Each path is a new rotation, seen through one point. The rows after it are directions, each followed by how far the rotation turns it, in degrees a step (0 if it stays put).
Each turn is a multiple of 5 degrees from 10 to 175, or 0.
Each row of a path follows its step; steps can be skipped.
Path 1:
step 1: [-3.012,1.310,0.289,0.430,0.119,-1.152,-2.214,-2.735,-1.452,-1.474,1.265,-0.603,2.433,0.064,-0.224,-0.831,-3.388,-1.067,-1.607,0.413,-0.285,-0.639,-0.516,0.274,-1.400,1.058,2.080,-0.693,0.967,-1.957,0.110,-0.003,1.013,-3.973,-2.781,0.829,2.109,2.283,2.185,-0.586,-0.213,1.182,0.007,-1.486,-0.366,-0.519,0.532,-2.385,0.098,3.181,-2.183,2.907]
step 5: [-0.317,-1.858,1.506,0.200,-1.579,-0.161,-0.823,0.302,-1.006,0.317,-0.204,-1.661,-2.481,0.587,-0.267,0.579,-1.448,1.906,-0.038,-0.002,2.167,1.895,-0.083,2.564,2.053,0.548,3.597,-2.782,0.626,0.913,0.991,2.178,-1.936,2.091,-2.027,2.592,-3.462,-2.622,1.478,1.189,-0.632,1.088,0.835,-1.671,3.294,-0.754,-0.024,-0.847,1.163,0.475,2.288,0.195]
step 12: [-0.639,-1.763,-0.356,1.433,-1.197,2.814,-0.326,1.361,-1.794,-1.197,2.709,1.329,3.622,-3.417,0.034,1.238,0.461,-0.359,-1.610,-0.380,2.855,-0.138,0.146,0.696,1.245,-1.268,0.557,1.066,-0.057,2.212,-2.016,-1.950,-3.831,-2.587,-0.228,1.161,0.188,-0.863,0.668,-0.577,-0.677,3.966,-1.033,-0.766,-0.803,0.646,0.688,-0.491,-0.071,0.979,-0.679,3.119]
step 16: [-0.844,-0.062,2.111,-0.529,-0.114,-1.710,-2.157,-1.875,-2.196,-1.977,1.326,3.124,2.318,-0.279,-0.172,-0.560,1.930,2.933,2.814,0.708,-0.299,1.278,1.207,-1.456,-0.309,1.262,0.113,0.293,-0.473,-3.116,-1.377,1.712,-0.521,0.887,-1.981,2.727,0.846,-1.804,-1.131,2.122,0.099,-0.731,0.356,-0.642,3.444,1.668,0.047,-1.455,-1.682,-0.806,2.809,-1.167]
step 17: [-3.054,-0.576,-2.020,0.045,1.210,0.202,2.031,-0.088,2.760,0.794,-0.955,0.509,-0.864,-1.350,1.176,2.720,-2.438,-2.284,-1.116,2.525,-0.893,-1.433,-0.483,-0.450,1.715,1.910,0.618,0.151,1.233,0.331,-0.626,-0.214,1.546,2.539,0.115,1.120,-0.433,-0.989,1.161,1.414,0.356,5.126,-2.633,-0.540,0.549,-1.918,1.081,-2.691,0.752,-0.590,-2.037,2.085]
step 23: [0.183,-1.470,-1.527,1.616,1.290,1.602,-2.161,-0.627,1.033,-0.427,1.258,0.788,0.726,-3.758,-1.494,-1.926,0.358,3.016,0.294,-1.864,-0.418,-0.140,0.491,-2.307,0.736,-1.135,-1.894,2.306,0.478,3.164,-2.704,0.188,3.209,0.841,-2.176,0.042,-0.132,-0.076,0.967,3.029,-0.287,1.524,-2.234,-1.179,-1.283,-2.254,-2.130,1.639,1.450,-0.101,0.334,-0.346]
step 25: [1.291,1.393,0.791,-1.786,1.964,-3.277,-0.934,-2.428,1.657,-1.594,0.281,0.789,-1.566,0.490,0.514,-2.055,0.224,-1.661,0.971,1.048,-1.374,-1.908,-0.452,2.932,1.176,0.427,0.825,0.664,1.433,1.348,-0.140,-1.891,-2.595,1.177,-1.899,-0.007,-0.861,-2.448,-1.392,0.463,2.246,-0.838,1.367,2.022,2.672,1.897,-0.898,1.098,0.542,-4.667,-0.504,1.368]
Speeds:
[-0.352,-0.754,-0.341,-0.126,-0.611,0.601,-0.094,0.671,-0.603,-0.165,0.057,-0.235,-0.049,-0.512,-0.039,0.206,-0.508,0.528,0.510,0.261,0.126,-0.461,-0.100,-0.631,0.109,-0.671,0.073,0.206,1.424,-0.462,0.400,0.694,0.277,0.608,-0.660,-0.075,-0.078,0.341,-0.541,0.250,-0.077,0.410,-0.493,-0.073,0.888,0.564,-0.042,-0.102,-0.505,0.540,-0.714,0.229] | 65
[0.032,-0.460,-0.227,0.206,-0.229,-0.213,-0.067,-0.921,0.365,-0.142,-0.333,0.487,-0.217,0.450,-0.823,0.656,-0.031,-0.142,1.059,0.364,-0.006,0.173,-0.052,0.400,-0.075,0.612,0.051,0.301,0.825,0.443,-0.439,-0.049,-0.186,0.208,0.034,-1.190,-0.827,0.378,-0.020,-0.627,-0.550,-0.295,-0.185,-0.108,0.746,-0.640,-0.276,-0.563,-0.247,-0.268,0.934,0.208] | 125
[0.772,0.048,-0.472,-0.152,0.329,-0.280,-0.913,0.125,0.457,0.488,0.448,-0.014,0.072,-0.254,0.441,0.069,-0.112,0.854,0.408,-0.449,0.451,0.454,0.721,0.403,0.203,0.084,0.232,-0.102,-0.057,0.099,-0.306,0.044,0.223,0.509,-0.140,0.033,-0.788,0.319,0.358,0.759,0.076,-1.010,-0.789,-0.381,-0.826,0.415,-0.218,-1.060,-0.390,0.062,-0.494,-0.698] | 45
[0.726,0.323,0.483,-0.929,-0.230,0.577,0.004,-0.097,0.329,-0.381,-0.439,0.307,0.328,-0.347,-0.230,-0.786,-0.594,0.679,0.176,-0.322,0.313,-0.126,0.193,-0.204,0.151,-0.321,0.430,0.023,-0.425,-0.938,0.781,-0.297,0.371,0.065,0.267,-0.111,-0.329,0.027,-0.507,-0.894,-0.443,0.402,-0.298,0.406,0.207,-0.229,-0.257,-0.107,0.175,-1.481,0.185,-0.691] | 160
[0.281,-0.248,-1.023,-0.141,0.007,0.004,0.157,-0.308,-0.348,0.943,1.192,0.310,0.254,-0.870,-0.386,0.220,0.626,0.585,0.454,-0.592,-0.151,0.258,-0.384,-0.290,-0.287,-0.175,-0.745,0.078,0.139,-0.431,0.043,-0.130,-0.271,0.189,0.757,0.201,0.367,0.722,-0.311,-0.018,-0.476,-0.092,0.158,0.054,-0.262,-0.571,0.212,1.252,-0.090,0.076,0.579,-0.456] | 90
Path 2:
step 6: [0.621,2.623,-1.077,-2.235,-2.058,-1.141,-1.068,-2.949,0.144,-1.017,0.367,0.307,0.945,-1.168,-1.522,-1.561,-1.978,2.193,-0.223,1.424,0.115,-0.370,0.808,3.439,0.108,-0.686,1.642,-1.674,-1.167,0.082,-2.709,1.339,-0.957,-1.138,2.139,0.023,1.665,-0.342,2.713,-0.025,2.180,4.189,-2.291,3.011,-0.090,1.536,-2.115,-0.193,0.895,0.777,-1.330,-0.109]
step 8: [-1.559,2.125,1.780,-1.249,2.192,-1.713,-0.255,-0.317,-1.646,1.200,3.902,-0.537,-1.321,-0.950,-0.828,0.495,1.434,-1.723,0.417,-0.229,-1.342,0.822,0.217,-0.947,-0.257,-2.225,-0.062,0.133,-2.621,-1.824,-1.596,-1.124,2.312,1.499,1.235,0.678,0.236,-1.319,0.622,-0.016,2.781,-0.198,0.709,2.698,3.625,-0.841,-3.901,1.226,-1.860,1.515,0.421,-1.796]
step 9: [1.491,3.053,0.620,0.029,-2.457,-0.762,-0.530,1.678,-1.927,-0.783,1.235,2.392,0.168,-3.631,1.995,1.447,2.369,-0.069,2.234,1.300,-1.958,0.077,1.342,0.913,1.425,-0.563,-0.603,0.018,0.372,-2.028,-1.397,1.448,-0.225,-1.761,2.217,1.450,-0.362,-1.098,-0.034,-1.243,2.221,1.093,2.476,-3.301,1.471,2.157,-2.152,-0.505,-1.496,2.395,-0.500,0.493]
step 10: [0.206,1.338,-0.685,1.126,-1.440,1.110,0.316,-1.292,-2.350,0.097,2.096,2.018,-0.235,0.916,-0.701,2.354,-1.549,0.790,2.245,0.489,-2.551,-2.546,-1.374,1.356,0.381,-1.810,-1.696,1.281,-0.181,1.320,-3.302,0.484,3.287,-2.826,0.385,2.240,-1.917,-0.561,2.636,-0.561,-0.785,0.582,-2.385,-1.022,-1.097,-1.326,-1.649,1.867,0.611,2.775,-1.539,0.518]
step 12: [-0.548,1.130,0.587,1.155,1.143,-0.346,-0.119,-1.113,1.984,-1.901,-0.616,3.387,0.777,-0.055,-2.632,-1.305,-1.134,-0.832,0.850,3.136,-1.061,-1.461,1.105,-0.113,-0.948,-2.029,-0.162,2.844,-1.022,-0.762,-0.999,1.178,-0.609,-0.740,1.902,0.069,1.938,-1.132,-2.262,0.906,1.631,1.517,1.717,1.018,-2.141,-2.662,-5.336,-0.219,-1.738,-0.523,-1.261,-1.105]
step 14: [-0.536,0.752,0.316,0.434,0.814,-1.065,0.766,-2.626,-2.108,0.093,1.117,1.948,0.698,-1.249,-1.740,1.455,1.917,-0.169,-3.363,0.283,-0.956,1.080,0.430,2.490,1.439,-2.343,0.861,1.276,-2.618,2.693,-2.914,-3.656,0.216,-0.319,3.680,0.940,0.169,0.572,-0.464,-1.827,1.671,-0.190,-1.534,0.738,-3.048,2.328,-0.348,-0.592,-0.632,2.002,0.506,-1.098]
step 20: [-0.386,1.234,0.857,2.291,1.330,-1.326,-2.594,-0.635,-1.784,-0.287,1.867,3.091,1.557,-0.261,2.649,-0.567,2.592,-1.086,-0.276,0.087,0.193,1.757,2.157,0.454,1.063,-0.089,-1.439,2.122,-0.722,-0.170,-1.788,1.030,1.135,-1.491,0.581,2.389,-0.293,-3.139,-2.649,-0.589,2.756,-2.721,1.813,1.174,0.591,-1.914,-1.819,0.605,1.448,2.886,1.122,-1.059]
Speeds:
[-0.713,-0.122,0.663,-0.263,-0.339,-0.529,0.358,0.287,-1.099,-0.558,-0.329,1.048,0.137,-0.388,0.476,-0.638,-0.547,-0.385,0.863,0.339,-0.264,0.158,0.399,-0.622,-0.155,-0.146,-0.400,0.176,-0.017,-0.310,-0.373,0.396,0.868,0.019,-0.192,-0.466,-1.049,-0.071,0.418,0.147,-0.226,-0.458,0.318,-0.079,0.653,-0.180,-0.015,0.091,0.786,0.074,-0.010,0.417] | 35
[0.787,-0.010,0.212,-0.282,0.847,-0.297,-0.295,0.069,0.794,-0.557,0.922,0.209,0.574,-0.403,-0.202,0.202,0.124,-0.172,0.253,-0.502,0.348,-0.173,0.240,-0.434,-0.247,0.643,-0.351,0.054,0.453,-0.097,0.712,-0.061,-0.203,-0.767,0.650,-0.128,-0.299,0.501,-0.043,-0.056,0.237,-0.248,1.050,0.511,0.661,-0.843,-0.480,-0.749,-0.121,0.470,-0.295,0.630] | 95
[0.468,-0.732,0.559,0.315,-0.459,-0.305,0.578,0.422,-0.064,-0.265,0.481,0.196,0.676,-0.229,0.032,0.240,0.362,-0.621,-0.754,-0.334,0.510,-0.842,-0.423,-0.484,-0.908,-0.706,-0.280,0.203,-0.092,-0.823,0.456,0.370,-0.473,0.116,-0.206,-0.663,0.216,-0.972,-0.391,0.372,0.310,-0.076,-0.717,0.281,0.068,0.300,-0.009,0.734,-0.099,0.195,-0.478,-0.358] | 95
[-0.074,0.624,-0.030,-0.724,0.268,0.143,0.423,0.627,0.365,0.104,0.216,0.424,0.069,-0.051,0.800,0.154,-0.084,0.149,-0.354,0.357,-0.977,-0.367,0.374,-0.013,-0.339,-0.343,0.611,0.348,0.343,-1.003,-0.254,0.906,-0.722,0.407,-0.121,0.476,0.162,0.685,-0.025,-1.081,0.662,-0.465,0.275,-0.339,0.037,-0.528,0.636,0.345,-0.506,-0.006,0.521,-0.211] | 90
[-0.696,0.195,0.246,0.222,1.133,-0.075,-0.052,-0.200,0.539,0.330,0.020,0.002,-0.424,-0.294,-0.116,0.392,-0.141,-0.403,-0.631,0.374,0.142,-0.278,0.294,0.014,0.804,-0.729,-0.039,0.721,-0.082,-0.808,0.597,-0.110,0.123,0.385,0.637,-0.164,-0.247,0.113,0.451,0.667,-0.286,0.756,0.749,-0.380,0.552,0.906,0.089,0.471,-0.010,-0.986,-0.297,0.403] | 110
Path 3:
step 3: [-2.652,3.695,-1.135,-0.235,1.240,0.494,0.347,0.306,1.576,2.025,-1.089,1.892,-1.098,0.824,1.647,-0.669,0.367,-1.546,-0.949,-0.547,3.895,-0.157,-0.051,-0.712,1.289,4.323,0.037,-2.433,-0.614,-0.461,1.053,-1.479,1.551,0.468,-0.928,-2.526,1.288,0.078,-0.558,-3.229,-0.340,-2.595,-0.476,-0.620,0.851,2.564,-1.481,0.277,-3.297,1.475,2.303,-0.814]
step 12: [1.382,-0.646,0.804,0.303,0.473,-2.305,-1.063,1.985,1.199,0.272,0.592,0.912,-0.967,-0.987,-0.262,-0.350,2.812,-1.314,-2.683,1.599,-2.294,0.856,-2.765,0.247,-0.536,-0.197,1.941,-2.342,0.808,0.649,2.654,-1.872,-3.736,1.289,4.564,0.119,1.610,1.403,-0.764,-2.538,-0.791,0.670,-0.102,-0.701,0.412,0.103,-3.901,0.742,0.530,-2.976,0.225,1.902]
step 15: [0.462,-1.434,-0.692,1.035,-0.311,-1.062,-1.647,-0.635,0.906,1.659,1.846,-2.438,0.147,3.060,2.270,0.772,2.175,1.479,-0.046,0.704,4.361,1.580,-0.694,0.851,-1.379,0.115,0.264,-1.038,0.079,-1.278,1.178,-0.901,-1.785,2.530,3.993,-1.754,-0.108,-0.556,0.906,-4.332,0.781,1.988,0.890,0.494,1.188,1.995,-2.434,0.067,-0.933,-0.264,3.178,-0.560]
step 18: [1.427,0.566,0.875,0.273,1.314,0.835,-0.473,-0.570,1.292,0.858,4.956,1.763,0.228,1.296,0.494,0.117,1.646,-1.289,0.252,1.022,3.259,0.088,-0.673,0.818,3.121,1.889,0.687,0.180,1.100,0.571,1.018,-1.981,0.444,2.279,0.486,-0.928,-1.628,-2.243,3.755,1.406,-2.309,0.760,0.646,2.266,-0.142,3.463,-0.092,-0.143,-0.457,-0.413,3.334,-2.183]
step 20: [-0.109,0.423,1.123,-0.265,1.274,0.267,-2.202,0.556,1.005,3.489,-0.793,0.117,-0.477,-0.834,1.292,-3.605,-0.788,-2.264,-1.633,-1.749,-0.556,-0.031,-1.133,-0.126,-1.748,-1.492,0.638,0.617,-0.042,-1.753,3.534,-3.757,-0.603,-0.481,3.948,-2.499,0.157,-2.672,0.898,-1.980,0.023,-0.889,1.697,-3.049,0.620,-1.960,0.197,0.156,-2.040,-2.815,0.151,0.468]
step 22: [-0.486,-0.073,-1.139,-0.841,-0.165,-2.471,2.290,0.364,-2.711,2.775,1.588,-2.583,0.394,0.336,-0.578,0.221,-0.674,0.276,0.631,1.289,4.254,-2.378,1.296,-2.292,0.721,2.552,1.590,0.089,-1.533,-2.616,2.183,-0.432,-2.412,0.765,2.027,-0.745,-1.167,1.271,0.357,-0.274,-0.697,-0.451,-2.227,0.447,-1.489,2.921,-3.533,0.194,-1.585,0.394,-1.165,-1.950]
step 26: [-0.304,1.723,-0.930,0.342,3.023,0.019,-1.561,-0.485,-3.123,0.582,1.639,1.745,-0.908,-0.187,3.351,2.706,4.696,-1.636,-0.397,-1.146,1.453,-0.194,-0.156,-0.263,3.007,1.214,-0.004,-2.729,-1.114,-2.375,1.816,-0.250,0.555,1.051,0.632,0.517,-0.808,0.582,1.834,1.951,-0.809,-0.912,1.960,0.531,-2.765,-0.321,-0.951,2.386,-3.354,0.820,1.088,-0.379]
Speeds:
[0.175,-0.921,-0.272,-0.556,0.128,0.038,0.685,-0.081,-0.039,-0.227,-0.216,-0.301,-0.179,-0.915,-0.188,0.374,-0.253,-0.554,0.190,-0.664,0.748,-0.058,-0.508,-0.285,-0.602,0.006,-0.339,-0.360,-0.139,0.454,-0.420,0.248,-0.610,-0.939,-0.087,0.447,-0.825,-0.788,-0.038,0.275,-0.170,-1.005,-0.096,0.578,0.625,0.512,-0.357,-0.666,-0.252,0.413,-0.009,0.443] | 130
[0.769,-0.975,-0.061,0.709,0.423,-0.168,-0.219,0.302,0.098,0.132,0.158,-0.550,0.126,-0.559,-0.539,0.515,-0.041,-0.834,-0.022,0.486,-0.289,0.283,0.011,-0.379,-0.753,-0.160,0.835,-0.251,-0.812,0.103,0.061,-0.181,-0.185,0.618,-0.114,-0.185,0.487,-0.116,-0.192,-0.676,0.308,-0.285,-0.065,-0.252,0.038,-1.231,1.041,0.196,-0.017,-0.089,0.407,0.695] | 95
[-0.867,-0.019,0.400,-0.114,-0.934,-0.315,-0.369,0.472,0.445,0.988,0.419,-0.982,-0.219,-0.629,-0.169,-0.004,-0.283,-0.769,-0.408,0.428,-0.058,-0.399,-0.224,0.117,0.220,-0.490,-0.637,-0.505,-0.484,0.198,-0.420,-0.236,0.243,-0.270,-0.153,-0.239,1.026,0.890,-0.274,-0.210,-0.217,-0.179,-0.660,0.049,0.241,0.142,-0.707,-0.429,-0.267,-0.221,-0.394,-0.461] | 40
[-0.235,0.000,0.627,-0.703,0.800,-0.343,-0.201,-0.072,-0.441,0.125,0.240,-0.273,0.141,-1.097,-0.259,-0.116,-0.170,0.105,0.405,-0.045,0.042,-0.657,0.541,1.077,-0.503,0.299,-0.431,-0.090,-0.524,-0.409,-0.204,-0.484,0.340,0.162,0.397,-0.466,-0.506,-0.364,-0.745,0.900,-0.018,0.968,-0.136,0.090,-0.127,-0.385,-0.266,0.898,-0.142,0.531,0.608,0.004] | 10
[-0.673,-0.559,0.279,-0.251,0.061,0.588,-0.526,-0.233,0.016,-0.585,-0.168,0.114,0.895,-0.466,-0.097,-0.804,0.353,0.490,0.101,0.401,0.065,-0.209,-0.080,-0.137,0.999,-0.231,0.407,0.927,-1.093,0.504,0.108,0.248,0.298,0.548,0.060,0.004,0.009,-0.270,-0.060,-0.772,-0.169,-0.650,-0.645,0.240,-0.495,0.619,-0.083,-0.294,-0.273,0.816,0.600,0.148] | 100
[-0.838,-0.174,-0.341,0.177,0.997,0.418,-0.443,-0.019,-0.180,0.291,-0.373,-0.227,0.112,0.267,0.463,-0.057,0.113,-0.106,0.311,-0.370,-0.097,0.258,0.549,-0.338,-0.086,-0.146,-0.044,-0.117,-0.047,-0.069,-0.714,1.248,-1.597,-0.346,0.585,-0.136,0.900,0.437,0.675,0.329,0.412,0.143,-0.330,0.229,0.097,-0.285,-0.222,0.544,-0.052,0.289,0.539,-0.449] | 160
[0.185,1.154,0.123,-0.075,0.300,-0.888,-0.296,-0.177,0.091,-0.012,0.022,0.490,0.177,-0.419,0.273,-0.779,0.137,-0.455,-0.147,-0.095,-0.508,0.717,-0.084,-0.195,-0.434,-0.568,-1.285,0.279,-0.123,0.277,0.385,0.046,-0.800,0.456,0.112,-0.356,0.045,-0.195,-0.495,-0.434,0.589,0.007,-0.174,-0.412,0.638,0.454,0.188,-0.351,0.735,0.673,-0.406,0.820] | 90
